[[128 120 128 126 119 130 125 130 135 145 124]
 [133 144 128 128 139 130 136 132 109 113 119]
 [129 134 127 126 130 128 128 129 125 129 127]
 [129 128 128 127 122 115 119 135 121 134 126]
 [132 126 127 128 107 123 129 124 116 122 133]
 [128 146 136 128 125 126 130 127 118 139 128]
 [130 113 129 126 151 121 121 131 139 126 119]]
=>
[[128 146 136 128 125 126 130 127 118 139 128]
 [133 144 128 128 139 130 136 132 109 113 119]
 [129 134 127 126 130 128 128 129 125 129 127]
 [129 128 128 127 122 115 119 135 121 134 126]
 [132 126 127 128 107 123 129 124 116 122 133]
 [128 120 128 126 119 130 125 130 135 145 124]
 [130 113 129 126 151 121 121 131 139 126 119]]

[[141 120 145 127 152 139 139 123 144]
 [121 127 143 109 127 127 140 107 134]
 [131 134 146 107 109 145 124 123 118]
 [154 117 125 110 135 133 129 120 129]
 [118 132 142 118 135 123 138 110 143]]
=>
[[131 134 146 107 109 145 124 123 118]
 [118 132 142 118 135 123 138 110 143]
 [121 127 143 109 127 127 140 107 134]
 [141 120 145 127 152 139 139 123 144]
 [154 117 125 110 135 133 129 120 129]]

[[137 115 117 127 118 108 135 113 121 130 134 126 111 131]
 [112 119 132 127 128 129 134 114 125 132 119 132 144 112]
 [134 152 144 117 145 138 148 135 123 142 116 148 120 148]
 [131 122 124 133 133 126 122 107 133 124 137 128 126 118]]
=>
[[134 152 144 117 145 138 148 135 123 142 116 148 120 148]
 [131 122 124 133 133 126 122 107 133 124 137 128 126 118]
 [112 119 132 127 128 129 134 114 125 132 119 132 144 112]
 [137 115 117 127 118 108 135 113 121 130 134 126 111 131]]

[[139 121 140 105 118 119 139 130 124 105 134]
 [115 134 132 126 143 147 113 108 150 125 140]
 [105 126 126 138 145 107 137 124 110 130 129]
 [133 147 132 148 109 120 123 135 129 136 127]]
=>
[[133 147 132 148 109 120 123 135 129 136 127]
 [115 134 132 126 143 147 113 108 150 125 140]
 [105 126 126 138 145 107 137 124 110 130 129]
 [139 121 140 105 118 119 139 130 124 105 134]]

[[134 140 109 129 112 111 128]
 [127 131 136 105 116 136 132]
 [122 139 117 125 109 109 135]
 [123 143 114 132 109 106 136]
 [137 124 126 132 138 135 118]
 [112 117 132 149 141 118 132]]
=>
[[123 143 114 132 109 106 136]
 [134 140 109 129 112 111 128]
 [122 139 117 125 109 109 135]
 [127 131 136 105 116 136 132]
 [137 124 126 132 138 135 118]
 [112 117 132 149 141 118 132]]

[[127 120 144 117 126 136 140 140 137 109 122 138 131 136 128]
 [125 135 125 132 133 128 116 120 135 130 130 147 157 132 136]]
=>
[[125 135 125 132 133 128 116 120 135 130 130 147 157 132 136]
 [127 120 144 117 126 136 140 140 137 109 122 138 131 136 128]]

[[127 130 132 126 131 124 121 122 127 129 129 126 134 127]
 [130 123 119 131 123 142 135 135 131 130 125 137 115 127]
 [128 128 124 126 128 132 123 124 127 130 129 130 130 128]
 [127 136 133 123 132 105 128 127 124 117 133 112 150 138]
 [128 127 126 127 130 141 114 117 127 138 128 137 125 121]]
=>
[[127 136 133 123 132 105 128 127 124 117 133 112 150 138]
 [127 130 132 126 131 124 121 122 127 129 129 126 134 127]
 [128 128 124 126 128 132 123 124 127 130 129 130 130 128]
 [128 127 126 127 130 141 114 117 127 138 128 137 125 121]
 [130 123 119 131 123 142 135 135 131 130 125 137 115 127]]
---
[[121 115 118 140 157 117 108 126 142 121 119 124]
 [125 139 117 121 134 126 133 127 127 133 128 127]]
=>
[[125 139 117 121 134 126 133 127 127 133 128 127]
 [121 115 118 140 157 117 108 126 142 121 119 124]]

[[149 143 126 109 112 131]
 [142 148 130 110 110 127]
 [150 136 118 107 120 138]
 [107 126 142 147 132 111]
 [110 114 133 148 141 124]
 [117 135 146 141 122 108]]
=>
[[150 136 118 107 120 138]
 [149 143 126 109 112 131]
 [142 148 130 110 110 127]
 [117 135 146 141 122 108]
 [110 114 133 148 141 124]
 [107 126 142 147 132 111]]

[[106 129 150]
 [102 125 108]
 [139 150 122]
 [124 126 132]]
=>
[[139 150 122]
 [124 126 132]
 [106 129 150]
 [102 125 108]]

[[133 106 119 132 140 135 112 109 123 114 117]
 [128 129 125 117 118 123 124 135 121 129 130]
 [118 150 132 100 109 119 131 153 124 140 144]
 [126 114 124 119 128 129 109 111 114 117 115]]
=>
[[133 106 119 132 140 135 112 109 123 114 117]
 [128 129 125 117 118 123 124 135 121 129 130]
 [126 114 124 119 128 129 109 111 114 117 115]
 [118 150 132 100 109 119 131 153 124 140 144]]

[[124 127 139 142 111 145 133]
 [142 132 152 102 109 110 139]
 [109 137 152 111 124 102 132]
 [105 103 109 116 130 133 125]
 [117 144 132 115 109 111 139]
 [138 133 118 141 130 133 141]
 [134 127 103 124 109 140 124]
 [143 115 147 109 116 103 152]]
=>
[[143 115 147 109 116 103 152]
 [142 132 152 102 109 110 139]
 [138 133 118 141 130 133 141]
 [134 127 103 124 109 140 124]
 [124 127 139 142 111 145 133]
 [117 144 132 115 109 111 139]
 [109 137 152 111 124 102 132]
 [105 103 109 116 130 133 125]]

[[106 157]
 [125 112]]
=>
[[125 112]
 [106 157]]

[[136 135]
 [133 152]
 [129 132]
 [110 115]
 [134 125]]
=>
[[136 135]
 [134 125]
 [133 152]
 [129 132]
 [110 115]]

[[124 125 128 122 128 131 130 134 132 123]
 [126 128 142 121 132 124 122 129 137 118]
 [129 126 126 129 134 125 132 129 126 123]
 [143 153 152 117 109 127 103 103 137 154]
 [125 120 116 135 132 130 139 133 121 124]
 [123 139 154 116 129 138 124 134 122 133]
 [120 126 116 125 120 139 125 140 130 134]]
=>
[[143 153 152 117 109 127 103 103 137 154]
 [129 126 126 129 134 125 132 129 126 123]
 [126 128 142 121 132 124 122 129 137 118]
 [125 120 116 135 132 130 139 133 121 124]
 [124 125 128 122 128 131 130 134 132 123]
 [123 139 154 116 129 138 124 134 122 133]
 [120 126 116 125 120 139 125 140 130 134]]

[[133 139 129 123 128 121 135]
 [121 122 130 135 127 138 122]
 [128 142 129 126 131 125 142]
 [119 124 128 138 137 142 127]
 [106 112 129 134 135 137 125]
 [129 124 132 126 145 127 141]
 [137 129 123 139 112 128 114]
 [123 122 131 142 147 129 132]
 [111 126 129 129 125 134 120]
 [120 137 121 124 124 120 124]
 [130 119 136 128 130 136 132]]
=>
[[137 129 123 139 112 128 114]
 [133 139 129 123 128 121 135]
 [130 119 136 128 130 136 132]
 [129 124 132 126 145 127 141]
 [128 142 129 126 131 125 142]
 [123 122 131 142 147 129 132]
 [121 122 130 135 127 138 122]
 [120 137 121 124 124 120 124]
 [119 124 128 138 137 142 127]
 [111 126 129 129 125 134 120]
 [106 112 129 134 135 137 125]]
